In the rows, zero is written as 128.
The rows below fall into families. The same turns and mirrors carry the whole set onto itself and the rows of a family onto each other. For each named row, which other rows are in its family? Write them in the order they are listed.
These 30 rows form 5 families of 6 rows each.
bupu: [111 127 115 126 132 111 126 110 140 125 116 139 113 113 180]
fak: [116 149  96 120 118 125 127 154  86 115 141 152 104 104 154]
Fevi: [124 118 129 118 134 127 123  99 137 125 129 130 114 100 173]
Lalo: [126 100 106 126 125 152 130 109 113 131 157 149  99 110 167]
Ven: [104 154 120 127  96 115 128 155 148 130 123 147 126 109 134]
misem: [130  98 101 124 134 150 108 127 119 135 155 143  97 110 169]
relik: [108 158 100 125 105 126 129 159  99 117 139 161 110 111 150]
pagag: [108 163 130 123 103 124 115 161 126 123 129 150 118  98 127]
Fav: [130 108 101 135 121 151 128 123 129 143 163 137 105 102 175]
laz: [112 129 108 136 112 106 139  98 136 114 127 148 109 105 167]
pel: [130  96  92 123 117 139 126 129 122 144 162 128  95 102 156]
fup: [105 158 129 131 104 112 121 157 130 125 115 139 118  93 133]
takon: [147 119 140 126 116 135 109 106 143 152 140 146 109 119 135]
gife: [127 134 109 122  96 126 100 150 115 132 133 174  87 114 117]
Tovu: [115 157 116 126 132 120 114 145  95 119 162 139 109  98 157]
Sug: [112 133 113 124  94 135 111 174 111 136 147 158 102 112 124]
Vada: [144 121 140 130 119 132 108 108 144 132 140 141 117 101 119]
Kase: [133 155 102 130 117 121 116 160  97 119 151 144 112 100 159]
pafu: [135  98 109 133 124 150 122 103 125 130 140 151 101 113 167]
gupo: [ 95 143 113 131 113 111 123 162 142 127 125 151 120  87 134]
fese: [115 152 100 108 116 124 124 154 103 116 159 144 115 112 162]
gosut: [121 139 107 146  97 143 104 138 114 134 139 174  81 114 123]
Ved: [131  94 133 133 115 133 118 112 150 147 127 136 110 112 150]
vene: [126 133 111 126  91 149 103 152 123 125 152 171 100 116 120]
koma: [101 125 122 122 124 116 131  97 148 125 133 154 109 105 168]
levat: [ 93 141 119 135 115 109 129 156 140 151 123 141 114 102 129]
Ruv: [139 113 138 142 120 140  98 117 153 139 123 149 111 112 137]
zab: [114 132 129 119 126 120 137  97 137 129 124 131 114 104 169]
goli: [119 122 118 134  96 138 106 164 112 132 141 164  97 107 115]
keso: [132 102 143 139 105 142 115 113 148 148 136 140 107 110 137]

The rest of the family of takon: Fav, gife, Kase, gupo, koma
The rest of the family of vene: bupu, Ven, misem, fese, Ruv
The rest of the family of laz: pel, Tovu, Vada, gosut, levat
The rest of the family of Lalo: fak, fup, zab, goli, keso

The rows below fall into families. The same turns and mirrors carry the whole set onto itself and the rows of a family onto each other. For each named row, which other rows are in its family? Write them in the order they are listed.
These 32 rows form 4 families of 8 rows each.
seki: [135 110 114 138 123 128 117 116  88 130 128 126 122 116]
Godib: [102 123 128 152 124 153 122 127 144 146 113 151 127  97]
bezu: [134 147 139 126 164 167 123 125 117 137 128 133 126 127]
Pilu: [130 129 126 145 119 142 142 141 139 107 127 107 123 100]
gez: [140 110 120 148 120 140 113 117  95 123 135 137 121 105]
vuz: [114 147 165 104 120 152 139 140 157 144 121 131 130 111]
Lano: [120 139 162  98 113 158 142 140 153 151 126 137 119 120]
tulav: [138 102 115 140 128 131 121 118  90 131 125 135 121 115]
demaf: [116 139 168 108 125 151 145 141 157 145 114 136 133 112]
sabob: [139 129 133 142 112 146 143 142 152 108 131 121 119  98]
nus: [119 112 144 123  82 117 130 125 129 146 124 146 120  97]
nisu: [145 127 156  95 120 133 134 140 107 127 139 106 128 128]
Bep: [119 103 144 120  88 114 140 132 128 140 114 130 128 101]
fivu: [134 100 120 140 121 127 119 122  90 128 128 138 120 111]
Tepe: [119 148 162 102 125 159 142 135 155 145 122 129 126 112]
zis: [155 122 148  97 105 138 137 134 103 127 145 117 124 119]
Diz: [133 149 128 124 159 172 127 129 117 139 126 134 126 125]
Noda: [121 107 158 117  88 114 135 130 131 144 120 135 124  94]
vedu: [138 129 131 139 120 139 141 143 140 108 135 107 120  99]
rito: [151 132 151  95 122 131 135 132 108 127 138 111 120 127]
Kis: [152 127 155  91 122 134 137 130 102 129 139 120 121 126]
kova: [107 123 127 150 130 147 127 117 137 149 105 156 128 102]
tutav: [118 119 149 104 122 154 115 116  95 164 132 156 121 123]
ker: [116 114 154 101 130 135 122 114 108 166 122 154 124 132]
res: [120 101 155 120  91 111 134 128 128 139 121 131 127  99]
Porol: [136 134 128 144 122 146 140 144 138 111 122 108 130  96]
lezi: [123 120 157 100 129 141 120 116 107 167 118 158 128 125]
dedan: [101 127 135 149 128 160 121 123 143 145 118 160 116 106]
sab: [118 118 151 103 125 147 118 117 106 167 116 161 125 122]
kuga: [139 138 139 121 152 180 129 132 118 126 135 130 119 128]
bizap: [102 118 130 150 127 152 125 124 138 149 108 153 131  97]
Vuvu: [132 139 122 126 156 172 126 124 114 130 130 135 123 126]

The rest of the family of bezu: seki, demaf, nisu, Bep, kova, ker, Porol
The rest of the family of rito: Pilu, vuz, tulav, Diz, res, lezi, bizap
The rest of the family of Noda: Godib, fivu, Tepe, vedu, Kis, sab, Vuvu

The rows below fall into families. The same turns and mirrors carry the whole set onto itself and the rows of a family onto each other. For each named row, which other rows are in its family? Write them in the order they are listed.
These 20 rows form 4 families of 5 rows each.
B: [104 135 120 130 124 136  89 150 124 149 125]
M: [ 95 103 146 128 142 122 139 134 151 120 135]
V: [136 118 133 132 106 104 108 130 122 135 120]
T: [108 126 107 145 140 118 116 141 170 163 117]
G: [121 116 109 139 142 108 114 124 168 153  94]
R: [106 123 124 113 119 157 110 137 153 151 121]
Y: [ 93 122 142 138 133 112 130 144 109 145 134]
A: [ 97 128 122 123 129 102 106 128 102 131  94]
J: [ 77 130 105 113 130 123 101 131 141 112 101]
F: [ 92 105 134 116 151 120 120 117 145 110  97]
L: [109 116 127 126 103 105 131 137 151 116 144]
X: [ 90 134  99 138 130  86 131 134 147 149 103]
W: [ 76 131 114 107 112 112 135 127 118 133 103]
Z: [125 105 136 108 125 138 117 114 148 136  95]
D: [120 108 146 131 149 132 103 128 126 142 105]
Q: [ 85 126 108 144 147 106 133 141 155 159 114]
H: [119 115 128 111  97 106 136 116 132 128 106]
C: [117 117 111 141 126  84 131 122 156 146 102]
K: [ 75 123 131 117 128 138 141 142 133 149 129]
U: [107 129 106 118 105 126  98 138 157 118 127]

The rest of the family of X: T, G, Q, C
The rest of the family of W: R, Z, H, K
The rest of the family of J: M, F, L, U

